In the data rows, 128 means zero.
Here is a table of points, one per row:
[148 167  77 164 127 121 149 107 103 109 122  47 148 147 133  80 119  92  81  41 152 127 144 184
   6 127 138  99 164 114  87  77 164 211 173 163 230 149 236 124 121 158 187 124 170 135 160 170
 214  47 132 129 158 204 148 179 155  79 171 125 109 133]
[ 87 126 138  87 139 111  61 115 178 120  61 173 174 109 146 134 104 137 179 138 131 164 120 126
 148 123 116 188  93  98  89 114 104 135 118 190 153 172 145 183 140  86  98  36 141 129  94  61
 214 165  77  94  67 137 148 123 148 149  68 149  60 148]
[181 196 118 128 158  84 216 175 148  79 157 202 123 129  81 161  62 141 170 129  90 140 137 164
 124 173 186  69 117  94  98 132 117 176 177  31 118  59 145 135 163 156  98 131  96 128 116 100
  97  82  48 134 160 132 113  75 131 156 151 203  75 100]
[ 88 121  86 129 122 125 103 137 141 134 109 101  86 146 113  82 149 131  89 115 120 140  99 128
 123 114 130 141 173 159 112 159 171  81  80 117 107  98 183  88  97 255 108 128 103 140 154 130
 132 155  88 142 139 111 158 106 132 162  99 127 171 142]
[140 132 146 173 154  82  92 218 152 157 135 181 155  43 142  98  93 165  88 181 119  70 115 175
 185 108  19 140 155 149 134  87 185 130 144 122  86 153 123 133 181 112 121  92 137 155 148 105
 172 158 163  65 153 179 114  84 165 148 121  94 122  84]
[ 93 155 120 147 149 153 137 152  91  89 113  89 145 196  58 114  89 114 148 186 115  90 198 138
 149  36 210 140 152  85 163 128 158 165  56 206  82 126 100 113 123 101 164 153 166 225 200 118
  80 100  85 105 141  56  97 121 164 121 138 177  85 221]
[ 90 107  86 113 101 135  93 119 122 181 213 123  89 212 108 152 154 143 171 158 171 111 170  96
 138 103 226 153 160 145 160  56 158 131 126  82 159 121 171 126  68 119 160 150 130 219 150 158
 125 141 165 175 108 137 203 127 140 147 145 141 174 122]
[105 113 171 165 147 185 172 119 222 101 118 140 114 100  63 164 102 130  73 141 149 145 123 110
 193 124  34 142  96 134  70 117 143  76 194 151 179 138 124 102  51 139 214 123  91 115 180  60
  90 100  84 122 114  88 166 128  81 145 165 100  88 106]
[124  86  95 147 152 177 161 133 151 114 125 132 104 163 143  87 139 142 122 111 157 128 119  84
 117 143 140 141 168 103 126 146 126  80 140 132 163 105 123 116 255 122 195 165 133 111 136 141
 136 135 160 169 113 154 151 140 143 126 157 151 148 120]
[122  65 146  84  55 148 118 132  95  96 108 146  85 158 169  81  92 161  87 184 216 126  77 113
  91 156 141 108 117 121 185  78 173 158 195  99  60 146  69 146 126 122  85 188 152  66 123 102
  94 122 106 130 190 115 144  80  68  96  97 157 122 161]
[144 132 158  52  61 162 140 103  66 168 159 134 171 178 107 162 174 107 129 122 152 220  43 132
  85  98  32  94 100 129 113 155 179 148 129 126 127  85  70  91 176 112 117 180 164 171  82  80
 166 103 142  69 169  81 115 111 103  73  74 123  77 105]
[147 120 135  87 165 133 179 129 169 116 145 128 125  84 101 103 159  19 154 144 155  89 100  90
  93 107 106 141 137 138 194 129 126 156 193 156 170 112 117  99  92 112 109 138  82 101  96  64
 144 154 180 163  81 129  66  97 145 167 136 134 146 165]
[136  90 170 158 168  77 211  22 123 129 128 174 152 245 205  73 128 158 173  86  67 123 147 140
 121 119  70  69 225  88  66  98 141  95 109 132  83  58 165 118  56  86 126 125 127  11 120 126
  74 177 119  96  62 156 102 103 140 216 109 126 167 140]
[149 104 145 180 118 131 164 161 123  86 117 136 186 128 181 150  63 123 176 106  45 162 145 111
  82  68 130 195 148 118 153 186 110 149 220 159 149 147 115 135  87 159  97 181 109 124 148 157
  71 137 224 139  99  77 183 169 158 133 195 139  97 148]
[143  95 147 195  92  89  77  73 114 211 148 102 159 138 198 144  81  23 113  94 122 125 162  77
 136  84  68  85 170 164 127  99  74 111  61 103 172 181 117 194 137 114 177 108 145 134  64 184
  66 194  49 160 176 102 150  15 139 205 137 138 100 174]
[ 86 186 167  90 195 164  50 149 112 104 119 180  94 133 149 123 146  91  76 140  98 146 255  78
 203 197 113  50 180 119 167  98  83 131 143  99  89 113 123 119  93 129 112 218 167  97 148 120
 181  40 192 123 161  97 114 127 200  90 103 151  87 194]
[113 104 111  93 141 194  89 154 116 156 115 153 140 112 134 142  81 157 227 100 159  96  42 108
 119 142 106  28  87 127  93 236 113 120  97  89 120 144  48 146  77 118 184 114 153 136 170 144
 181 110 149 117 149 118 131 190 125 118 196 108 143 116]
[  9 160 185 121  38 166 104 155  90  90 164 142  84 117 108 144 151 150 130  82  58  61 126 127
 139 104 134 112 108 176 130 176 158 212  91 142 135  95 143 176 166 106 115 120  89 141 128 126
  22  83  66  98 122  84 190 137 171 167 114 144 151 128]
[114 255 121 110 127 144 143 109  96 124 127  87 130 125 122 102 113  90 144 118 153 135  87 108
  87 156 113 172 127 105 145 120 127   0 120 116 151 138 114 141 103  97 148 117 139 156 155 176
 130 119 108  73 126  92 156 120 128 164 170 134 141 101]
[ 89 118 126  95  86  73 129 114 197 142 104 109 169 218 120 115 154 124 116 181 134  68 188  85
  70 122 116 135  98 142 108 153  69 103 133 107 111 141 181 142 147 117  72 121 125  81 153 177
 130  59 178 149 140 152  39 176  78 137 122 135  70  30]
[135 144 205 158 164  54 100   0 165 144  92 130  87 103  41  90 139 241 149 152 127 142 130 129
 157 141 168  67 130 143 159 159 142 101 111 111 161  91  79 127 132  89 162 124 108 161  63 153
 154 121 156 183 156 152 159 107 114 155 109 125 124 110]
[162 141 130 163  57  35  77 133  89 120 129 166 105  59 158 157 139 147 202 142 124  89 137 127
 164 136 131 102 147 182  83 110 162 135 129 209  70 158 143 145 173 122 196 135 111 125 180  79
 110 113 195 202  93 101  63 168 120 104 141 126 178 105]
[144  98 166  72 108 136 194 128 101 159  80 169 118 114 115  89 147  95  77  83 138 128 149 136
 112 193 151 135 112 100 107 155 167 142 160 143  83 130 163 132 141 132  99  92  52 255  57 132
 126 156 168 134  69 126  55 142  16 124 164 154 125 145]
[ 51 131  91 106 126 129 119 107 116 117 128 153  95 131 158 132 161 109 118 162 154 150 108 255
 181 155 121 146 108 160 159 169   0 150  92 146 164 140 164 136 134 126 127 142 116 125 133 166
 116 158 152 150 119  84 116 128  88 126 158 139 149 126]
[107 100 104 125 141 132 151 132 255 183 146 101 105  82 130 110 129 136 159 140  73 136 122 132
 115 109 140 141 133 128 146 136 166 101  69 130  80 115 118 124  90  71 133  92 118 118  82 136
  80 150 100 105 121 128 160 105 140   0 111 136 237 111]
[104  98 103 138 173  90 137 210  83 123 124 182  92 138 117  78 162 142 119  47 137 181  97  77
 143  69 128 157  95 147  88 137  88  92 139 156 146 162  75 163  51 125 162 165 122 118  89 109
 133 143 150 141 154 140 112 121 148  95 180 109  74  66]
[104 133 104  87 124  85 135 169 145 142 162  94 115  89 158  97 175 125 112  97 126 124 151 127
 131 121 137 141  97   0 128 186 173 107 101  97 182 120 163 105  75  93 148 186 101  70 196 151
 113 151 141 175 164 111 130 170 128 141  93 125 142 194]
[100 127 125 149 104 137 122 140 121  80 106  98 141  91 133 255 156 111 123 112  95 138 119 136
 109 101 127 161 129 107 129 135 101  99 125 154   0 131 138 138 140  89 117 115 116 132 155 151
 116 161 106 109 148 255 102 129 149 150 106 117 133 182]
[ 86 133 123 218  84 181  92 152 130  62 147 122 153 148 132 114 118 133 101  55  74 141  61 133
 152 170 124 151 139 132 154 103 172  97  92 138 155 104 171  26 112  88 110  69 119 109 156 147
 180 152 108 216 157  89 120 119 108 118  77 160 130  95]
[184 107 104  98 154 147 199 153 115 149  88  94 133 134 131 135 132 185 136 126 118 135 129 120
  91 150 138 147  96 255 116 129 146 108 107 103 110 127 111  84  99  56  62 120 114 112 127 104
 165 120 141 104 165  96 138 134 123 169  80 143 142 188]
[166 110 128  92 118 141  95 167  79 133  43  48  82 128  78 169  86 113 158  49 109  82 157  92
 143  70  94 164 129  66 116  88  74 127  70 109 182 151 146 130 113  85  84 182 174 153 135 112
 167 125 134 119 192  96 170 161 154 168 176 155 213 109]
[121  84  25 128 133 163  69  73  56 101 130 151 118  64 178 165 144 134 139 238 119 171 154 102
 150 158 166 118  61 112 149 184 193 154 173 165 168 187 119  93 129  99 128 101 168 107 102 135
  87 120  89  14  58 195  88 124 192 118 129 166 150  67]
[145 146 134  99 143 162 156  56 121 173 154 170 118  89 179 144 152 147 162 180  95 139 141  97
 148 137 157 183  65  68 110  57 137 170  70 162 171 198 102  95 138 255  86 102 191 104  78 130
 122  71 174  98  97 172  88 129 102 146  77 131  92 173]
[220  81 205 101  97 103 148 149 127  84 214   4 172  99  53  87  67 119 150  94 176 155 147 153
 149 204 157  91  87 110 101 109  96 181 127  60  95  75 150 171 144 181 130 101  82  76 135 199
 135 208 146  60  93 163 147  61 144 106 137 182 115  40]
[169  99 140 130 117 115 137 158 143 132 104 127 145 116 131 132 137 133 104 150 139 129 136 130
 128 171 255 133 124  97 150 111 125 132 146  94 103 141 118 135 148 111  80 112 101 129 117 108
 144 117 120 130 120  78 109  76 133 129 105   0 116 142]
[185 110 110 165 255 164  92 123 101 159 172  86 161 137 144 123 147  81  43 177 171 140  88 124
 133 130  89 124 114 139 169  51 159 143 175 102 130 109  79 167 160 151 106  70 166 132 103 102
  89 194  48 176 135 102 133 255  89 127  77 116 134 107]
[242 122  91 189  90 107 123 139 119 168 132 162 163 136 120 112 192 186  39 176 198  92 112  74
 121 114 115 175 196 119 153 172 106 176 152 133 109 116  86 137  74 100 122 117 159 104 102 122
 179  96  95 166  67 117 157  91  73 113 145 142 148 136]
Along one direction, these points spread out more than along any other. Take the direction at right angles to it along which they spread out most. Go by this last direction. For each point below, how far along it does it lie, from 0 to 99? The average is 50, and the first point in the table lies past the average. One standard deviation of the points above along it is 16.
[140 132 146 173 154  82  92 218 152 157 135 181 155  43 142  98  93 165  88 181 119  70 115 175
 185 108  19 140 155 149 134  87 185 130 144 122  86 153 123 133 181 112 121  92 137 155 148 105
 172 158 163  65 153 179 114  84 165 148 121  94 122  84] 46
[104 133 104  87 124  85 135 169 145 142 162  94 115  89 158  97 175 125 112  97 126 124 151 127
 131 121 137 141  97   0 128 186 173 107 101  97 182 120 163 105  75  93 148 186 101  70 196 151
 113 151 141 175 164 111 130 170 128 141  93 125 142 194] 51
[148 167  77 164 127 121 149 107 103 109 122  47 148 147 133  80 119  92  81  41 152 127 144 184
   6 127 138  99 164 114  87  77 164 211 173 163 230 149 236 124 121 158 187 124 170 135 160 170
 214  47 132 129 158 204 148 179 155  79 171 125 109 133] 62
[100 127 125 149 104 137 122 140 121  80 106  98 141  91 133 255 156 111 123 112  95 138 119 136
 109 101 127 161 129 107 129 135 101  99 125 154   0 131 138 138 140  89 117 115 116 132 155 151
 116 161 106 109 148 255 102 129 149 150 106 117 133 182] 41
[149 104 145 180 118 131 164 161 123  86 117 136 186 128 181 150  63 123 176 106  45 162 145 111
  82  68 130 195 148 118 153 186 110 149 220 159 149 147 115 135  87 159  97 181 109 124 148 157
  71 137 224 139  99  77 183 169 158 133 195 139  97 148] 47
[181 196 118 128 158  84 216 175 148  79 157 202 123 129  81 161  62 141 170 129  90 140 137 164
 124 173 186  69 117  94  98 132 117 176 177  31 118  59 145 135 163 156  98 131  96 128 116 100
  97  82  48 134 160 132 113  75 131 156 151 203  75 100] 71
[162 141 130 163  57  35  77 133  89 120 129 166 105  59 158 157 139 147 202 142 124  89 137 127
 164 136 131 102 147 182  83 110 162 135 129 209  70 158 143 145 173 122 196 135 111 125 180  79
 110 113 195 202  93 101  63 168 120 104 141 126 178 105] 36
[220  81 205 101  97 103 148 149 127  84 214   4 172  99  53  87  67 119 150  94 176 155 147 153
 149 204 157  91  87 110 101 109  96 181 127  60  95  75 150 171 144 181 130 101  82  76 135 199
 135 208 146  60  93 163 147  61 144 106 137 182 115  40] 98
[ 89 118 126  95  86  73 129 114 197 142 104 109 169 218 120 115 154 124 116 181 134  68 188  85
  70 122 116 135  98 142 108 153  69 103 133 107 111 141 181 142 147 117  72 121 125  81 153 177
 130  59 178 149 140 152  39 176  78 137 122 135  70  30] 57
[124  86  95 147 152 177 161 133 151 114 125 132 104 163 143  87 139 142 122 111 157 128 119  84
 117 143 140 141 168 103 126 146 126  80 140 132 163 105 123 116 255 122 195 165 133 111 136 141
 136 135 160 169 113 154 151 140 143 126 157 151 148 120] 56
[242 122  91 189  90 107 123 139 119 168 132 162 163 136 120 112 192 186  39 176 198  92 112  74
 121 114 115 175 196 119 153 172 106 176 152 133 109 116  86 137  74 100 122 117 159 104 102 122
 179  96  95 166  67 117 157  91  73 113 145 142 148 136] 53
[114 255 121 110 127 144 143 109  96 124 127  87 130 125 122 102 113  90 144 118 153 135  87 108
  87 156 113 172 127 105 145 120 127   0 120 116 151 138 114 141 103  97 148 117 139 156 155 176
 130 119 108  73 126  92 156 120 128 164 170 134 141 101] 53
[ 51 131  91 106 126 129 119 107 116 117 128 153  95 131 158 132 161 109 118 162 154 150 108 255
 181 155 121 146 108 160 159 169   0 150  92 146 164 140 164 136 134 126 127 142 116 125 133 166
 116 158 152 150 119  84 116 128  88 126 158 139 149 126] 42
[ 86 133 123 218  84 181  92 152 130  62 147 122 153 148 132 114 118 133 101  55  74 141  61 133
 152 170 124 151 139 132 154 103 172  97  92 138 155 104 171  26 112  88 110  69 119 109 156 147
 180 152 108 216 157  89 120 119 108 118  77 160 130  95] 59
